In the rows, zero is written as 128.
One turn moves every row onto another: examples first, then more rows asked
z377: [135 110  98 128 123 127 145 135 116 127 117 102 159 134 105  87]
z909: [129 135 134 165 105 111 133 146 125 164 114 131 148 119 102 155]
z689: [169  81 166 150 112 133 145 121 117 102 132 151 146 120 132 136]
z576: [113 119 139 145 135 117  88 144 137 118 124 114 152 148 106 124]
z290: [143 153 144 142 107 120 137 154 126 159 111 140 129 132 123 162]
z819: [190  92 156 135 124 138 138 135 138  99 116 136 164 130 128 144]
z717: [192  95 150 142 113 112 133 110 135 108 118 148 150 130 134 134]
z637: [131 117 119 110 102 163 155 122 134 129  97 123 137  90 140 122]
z790: [117 138 147 138 136 109 102 133 125 133 138 129 150 158 114 131]
z496: [179  81 155 147 110 124 137 118 131  99 115 142 155 127 133 146]
z387: [121 132 136 143  94 124 123 149 127 143 117 125 117 108 102 169]
z479: [134 118 110 120  92 147 156 152 118 127 110 112 109 101 109 127]
z82: [111 124 131 133 121 112  92 134 137 118 128 109 144 138  95 145]
z882: [155 128 107 121  95 134 168 139 119 137  93 120 118 128 135 122]
z29: [180  94 165 137 125 147 147 141 123 101 132 147 156 126 128 131]
z946: [125 109 104 109 116 138 124 136 125 100 122  96 137 132  99 106]
z368: [189 108 162 133 125 136 145 130 124 113 141 154 148 127 126 120]
z54: [138 116 114 140  91 146 154 160 124 136  93 120 112 105 127 124]
z93: [203 108 152 130 126 130 137 131 140 109 121 145 153 134 125 131]
z584: [115 111 124 106 131 151 121 112 142 109 115 112 161 121 129 105]
z313: [124 134 146 161 104 124 113 160 134 149 107 133 126 121 113 163]
z547: [126 122 124 151 133 106 108 135 130 137 126 114 171 145  95 122]
z450: [129 113 108 116 122 119 132 116 115 111 118 109 139 155 130  89]
z37: [122 135 146 132 105 146 129 131 143 145 101 141 141  95 134 164]
z147: [179  96 163 145 111 122 140 111 118 112 135 158 142 123 133 125]
z176: [125 101 105 123 121 141 132 142 124 104 109 100 137 133 119  87]
z514: [144 122 107 144  98 134 170 146 114 156 101 121 134 107 114 119]
z700: [109 131 151 127 132 135  97 122 150 126 122 129 166 123 122 146]

z368 -> z93
z584 -> z700
z547 -> z909
Now these:
z790 -> z290
z29 -> z819
z313 -> z54
z82 -> z387

One turn moves every row onto another: examples first, then more rows asked
z841: [108 119 118 130 121 114 102 116 102 154 118 130 146]
z289: [114 112 107 127 127 112 101 125 104 143 119 144 151]
z923: [123 138 108 155 106 128 150 171 101 121 143 132 134]
z767: [135 116 108 129 135  95 139 173  71  96 128 109 120]
z314: [134 131 108 151 107 131 140 164 110 112 142 133 141]
z201: [131 159 154 162 145 122 127 155  97 114 141 121 157]
z902: [125 162 155 114 120 140 103 141 103 134 116 129 119]
z213: [120 113 103 137 124 109  98 129  97 152 130 128 138]
z126: [131 127 112 134 133  84 147 174  70 107 136 115 121]
z924: [132 165 146 167 144 114 133 163  95 122 132 121 148]
z22: [103 114 181 114 153 114 139 162 111 124 128 107 114]
z920: [110  96 113 106 175 110 142 140 104 119 122 142 125]
z299: [101 142 148 145 130 113 167 151  66 109 119 104 134]
z268: [ 94 112 176 102 159 123 130 166 106 115 119 120 121]
z157: [117 110 107 116 178 110 139 132 112 133 127 141 123]
z20: [110 107 110 111 173 110 153 128  98 123 136 137 112]
z447: [114 152 161 108 123 133  93 144  99 129 115 139 135]
z927: [ 99 134 149 142 142 121 155 147  62  98 122  99 136]
z651: [ 95 106 164 105 153 122 139 166 116 126 129 116 109]
z587: [119 155 163 100 127 125  98 145  94 131 118 128 118]

z927 -> z201
z924 -> z923
Now these:
z920 -> z268
z902 -> z213
z157 -> z651

